Named turns come first, each shown by rows before and after it. Which turns, in which order, take the first row of each pair that follows to the second? Write the first one first, as in the answered first pair.
J (before |-> after):
[-17,-13,-5,-6,0,3,-18,-33,-10,23,16,21,34,2,15,-15,16,15,-2,0,2,6,-35] |-> [-12,-27,13,-11,-29,-4,8,-13,-24,-23,24,-2,-3,-1,37,1,8,-8,29,-2,13,8,-16]
[2,15,-11,-4,25,29,-3,3,5,9,-6,29,9,-9,-8,-1,18,-9,-23,-3,5,-9,-3] |-> [12,3,-5,-30,6,4,-2,-10,-25,12,8,16,8,-5,-2,-2,2,-5,-10,12,38,4,-10]
[-10,-1,27,10,-5,28,-14,0,-16,-8,-15,-7,-46,-26,39,2,-16,3,-7,-3,-28,9,44] |-> [-12,4,14,12,14,34,-39,-16,-6,34,-23,10,-9,-25,22,-13,-12,23,-31,1,-36,9,27]
V (before |-> after):
[13,0,11,-10,11,-4,-4,6,-19,9,10,32,-21,4,-28,-25,47,3,-14,13,14,-20,-3] |-> [-4,14,-11,24,31,29,-10,10,24,16,-16,20,5,-2,-21,-11,23,10,-27,-1,-28,-18,-7]
[-23,-47,14,-30,-19,-13,6,9,-30,-9,42,-17,-19,-15,-4,2,-13,3,15,7,27,2,-18] |-> [-15,-38,19,-8,6,3,2,22,-11,-11,38,19,-31,-17,-21,-10,42,-5,-1,-2,9,-25,-7]
[13,-12,13,-24,-10,-10,-4,15,-27,-2,24,31,-18,5,-13,-6,40,-1,-13,-12,6,-11,-4] |-> [-3,5,-4,3,14,23,-10,23,16,5,0,33,-2,0,-17,0,28,4,-30,-26,-35,-14,-5]
Z (before |-> after):
[-18,-3,-28,-24,-58,-39,-5,-19,-37,7,2,-33,7,-12,35,24,-31,23,13,7,1,24,7] |-> [-20,4,-41,-19,-43,-31,-23,-30,-29,39,-2,-18,33,-7,21,15,-26,34,-7,3,-6,24,-7]
[-9,-27,7,-20,0,-13,11,-4,-28,-12,-10,-16,-15,15,3,3,-13,2,-1,10,-9,9,0] |-> [-7,-22,-2,-21,11,-10,-5,-14,-19,10,-15,-6,3,15,-9,-6,-10,14,-19,12,-12,9,-15]
[6,-1,15,-23,-40,-40,13,-2,-29,-22,20,-25,-37,-7,-3,-1,-21,12,33,19,46,6,4] |-> [-2,15,-13,-13,2,-31,-27,-28,-4,46,3,10,24,2,-33,-22,-15,46,-15,24,25,2,-28]
[-13,12,3,4,-22,11,12,12,8,-29,6,-23,-3,-6,20,22,-31,-6,22,-2,-7,20,1] |-> [5,2,11,-24,-26,-19,-2,-9,-29,-1,23,-5,3,6,10,0,-9,6,18,19,25,20,-15]
L (before |-> after):
[-1,-11,-13,2,-1,1,0,-1,-13,28,10,-26,14,-10,-6,-14,-36,6,-6,0,1,16,11] |-> [-6,-2,-19,22,13,23,2,16,8,17,1,-21,4,-15,-10,-15,-21,0,-17,-11,-19,6,20]
[-3,21,24,24,32,-15,-11,-6,17,-6,-13,26,-4,-16,-2,3,4,-8,-4,-35,-28,0,23] |-> [9,10,40,2,11,-40,-5,-5,-17,-19,6,24,-23,-14,3,-1,10,-15,12,-27,-3,4,28]
[-37,-15,21,-12,-22,-48,-51,-5,-53,-2,20,4,29,20,2,-3,-30,22,20,29,23,-9,-2] |-> [-55,2,-5,24,14,-12,-64,0,2,16,-12,9,56,14,-6,5,-39,33,-9,12,-24,-14,-7]
[27,-20,-17,-6,33,10,-2,-18,-17,73,-22,38,24,22,-12,-28,14,-4,-31,-3,17,2,-18] |-> [21,-15,-13,13,39,24,4,0,4,54,-27,53,3,15,-17,-26,41,-17,-33,-18,-4,-13,-3]
Pairs:
Each pair is two turns apart.
[4,-11,8,9,-18,-7,31,15,-4,-39,0,-14,-28,-3,5,16,-7,-11,11,-9,0,8,25] |-> [22,-13,10,-11,-6,-28,9,-6,-26,2,13,26,-8,6,-18,-15,27,6,-11,5,23,-1,7] -> V then Z
[14,-27,5,-29,-20,-36,-8,-31,-49,-16,23,1,-10,-3,-12,3,-10,-13,25,14,29,14,-13] |-> [-9,-7,-6,27,5,19,6,9,20,-50,-4,-10,-31,-20,-1,27,-13,-32,20,-18,-38,-4,13] -> J then V
[-19,23,3,18,15,-4,3,-4,7,20,8,39,12,13,-9,-15,47,0,0,-5,-7,-15,0] |-> [-13,14,16,1,-5,-26,13,-3,-17,1,20,30,-6,15,0,-15,49,-7,17,0,17,-11,7] -> L then J
[11,-11,16,-24,-23,-30,20,1,-41,-31,25,-18,-25,8,30,2,-6,-11,33,11,36,9,3] |-> [13,-9,22,-14,-17,-24,24,13,-30,-41,25,-9,-39,3,25,-5,17,-20,30,4,28,-4,12] -> J then L
[-2,3,-26,-4,8,7,-28,-10,24,31,2,8,41,10,-17,-12,-9,26,-24,3,-11,1,-17] |-> [21,-14,8,-22,-15,-16,-3,8,-18,-11,32,17,-15,11,-13,-18,39,-1,2,8,25,-11,10] -> J then V
[-8,-9,0,-4,-10,-2,11,-9,-4,-16,8,-30,-10,-7,23,25,-26,4,16,0,9,20,-2] |-> [-11,5,-18,9,19,10,-12,-20,26,21,-6,-8,17,-7,0,16,-14,18,-16,0,-12,15,-16] -> Z then L
[-27,-7,-19,14,-4,16,-7,13,21,-3,-10,-28,9,0,5,20,-25,7,12,-8,-18,15,-8] |-> [-21,-2,-25,12,13,14,-22,8,27,22,-10,2,24,2,-18,1,2,16,-9,-5,-18,6,-10] -> L then J
[-24,4,-17,17,18,20,-5,6,33,9,-29,-7,21,6,2,23,-22,9,-23,-8,-37,8,-8] |-> [-15,-16,5,-15,-27,-11,12,1,-14,-20,-9,-35,2,9,25,31,-46,-5,12,3,6,22,-3] -> Z then L
[11,-12,16,-32,-1,-34,-7,-38,-16,31,21,14,4,-9,12,11,31,20,-4,24,30,-11,-18] |-> [-15,-4,12,10,-2,10,23,2,32,-28,-2,-28,-25,-27,41,48,0,-2,13,-6,-19,-6,11] -> Z then Z
[-1,31,12,-10,-41,-4,23,-16,-22,-13,-25,-2,-3,-29,12,17,-4,17,9,35,10,15,5] |-> [1,40,11,2,-17,9,20,-3,-5,-6,-27,31,-11,-33,-4,4,39,8,-10,31,-7,-6,13] -> V then J
[4,21,-22,20,0,26,-10,-11,-6,25,-36,10,-11,-5,-12,-11,-10,10,4,-18,-14,-2,-7] |-> [15,11,-8,-3,-14,2,-6,-15,-42,23,-19,16,-25,0,-13,-19,2,9,15,-6,21,-2,-11] -> J then V
[-5,10,-13,6,17,8,-22,5,16,15,-7,29,15,8,-26,-9,29,0,-25,-1,-9,-6,-6] |-> [-7,9,-23,-5,9,0,-26,-14,11,29,-13,9,38,13,-14,-1,-5,13,-20,6,2,8,-18] -> J then L
[23,14,12,16,13,3,-4,17,4,1,-13,14,-14,-5,8,19,19,6,10,-10,-19,-4,24] |-> [30,5,16,-7,-6,-21,-4,2,-28,7,-1,6,-9,4,13,15,2,9,20,6,11,9,13] -> J then J
[0,13,-26,14,10,-4,-8,7,16,-7,-4,-37,5,-7,32,22,-53,-13,10,14,-18,47,7] |-> [25,2,2,-16,-6,-37,-3,8,-37,-15,26,-7,-28,-1,24,0,-5,-24,22,32,27,34,15] -> L then Z
[-15,1,-1,21,-10,18,18,7,17,-19,-23,-30,-10,-5,21,18,-30,-8,12,-5,-19,4,5] |-> [0,1,-7,-7,5,-11,-15,-31,-10,39,-9,11,29,9,-8,-14,-6,21,-14,17,11,0,-24] -> Z then Z
[40,-2,17,-33,-18,-34,4,-6,-26,-26,5,20,-18,0,8,3,19,5,-5,38,21,-2,0] |-> [32,17,-2,-3,23,0,-9,5,21,-7,-13,43,-3,-6,-10,-5,40,13,-35,19,-19,-13,2] -> Z then L
[-2,6,1,18,-10,17,17,18,17,-32,-4,-24,-18,-3,27,17,-32,-14,26,-14,-24,-1,14] |-> [23,4,18,0,7,-2,-4,9,-9,0,23,35,-21,2,-9,-28,45,-10,-2,-1,3,-29,5] -> Z then V
[10,18,-4,14,28,20,-14,15,19,1,6,48,-11,-7,-24,-24,59,8,-19,0,-26,-27,16] |-> [11,15,-13,-2,29,6,-30,-11,12,34,8,45,21,2,-27,-27,37,32,-24,11,-11,-15,-5] -> J then V
[-2,1,10,9,17,29,-8,18,30,9,6,23,-6,-5,13,3,20,-22,-4,-3,2,-7,-9] |-> [-9,4,1,11,16,31,-8,11,35,15,-1,8,11,-9,21,11,-10,-16,-2,-5,-7,4,-13] -> J then Z
[-16,-4,-22,4,3,15,-3,-8,9,14,-23,-17,13,0,5,2,-49,10,9,-4,-9,2,-27] |-> [3,-20,9,-21,-17,-16,11,-7,-35,-7,3,-5,-23,1,4,-8,-16,-4,28,6,27,-3,-17] -> J then V
[27,-6,4,-23,-10,-21,-4,-20,-28,11,14,-1,22,4,11,-8,11,-1,11,-3,26,-6,-22] |-> [15,-2,-13,-16,-2,-6,-6,-23,-6,18,3,-18,43,2,19,1,-20,8,9,-8,8,-1,-32] -> Z then V
[-3,-17,-7,7,17,3,9,-6,19,-3,3,15,-16,-6,33,22,6,-19,9,-3,-16,-15,21] |-> [-3,-16,-21,-4,18,-8,-3,-30,13,28,2,13,14,2,30,16,-13,-2,2,4,-9,-4,0] -> J then V
[-18,-15,7,11,-16,24,24,29,21,-57,0,-39,-13,-3,22,7,-36,-23,20,-19,-28,17,20] |-> [11,-13,21,-8,11,-3,-1,19,-9,-10,28,44,-17,8,-30,-48,66,-13,-16,-2,3,-18,14] -> Z then V
[-64,21,7,-6,-11,-7,60,24,21,-33,-2,-12,-30,-17,49,14,5,-27,-38,5,-13,0,2] |-> [-55,16,-7,-40,-4,-38,25,-21,-9,33,4,2,25,0,34,-12,-8,12,-60,29,18,14,-34] -> Z then L
[-4,11,-19,12,27,35,-1,9,31,8,-8,6,22,-9,-2,16,36,-25,-7,9,0,37,2] |-> [-1,11,-16,15,19,35,12,18,25,-8,-5,-1,6,-10,3,24,40,-32,4,6,1,34,12] -> L then V
[-5,13,20,31,-14,16,5,-3,27,-24,3,-10,-16,-3,1,-9,4,-4,-11,-11,-11,-20,27] |-> [-8,14,3,24,-3,16,-12,-24,33,11,-5,-16,19,1,-4,-11,-22,16,-20,-3,-12,-9,5] -> V then J
[-3,7,-4,8,20,17,3,21,0,3,8,23,5,12,-34,0,23,-23,6,-1,-24,-10,38] |-> [5,3,1,-5,11,3,1,15,-16,6,21,32,3,12,-33,-6,33,-24,11,7,-7,-8,36] -> Z then Z
[12,9,4,19,16,3,-5,-8,21,3,-11,5,4,-2,-17,4,7,5,-17,-3,-17,-2,-5] |-> [16,-2,12,-7,-4,-20,2,-22,-13,0,1,-14,3,8,-3,11,-18,5,3,11,13,14,-9] -> V then V
[19,-19,17,-20,-6,-33,-11,-12,-33,11,10,3,-11,0,-18,-32,15,2,11,19,40,-5,-15] |-> [-9,5,-16,28,31,18,-21,-5,36,23,-27,1,17,-12,-20,-16,-2,12,-20,-4,-26,-12,-13] -> V then V
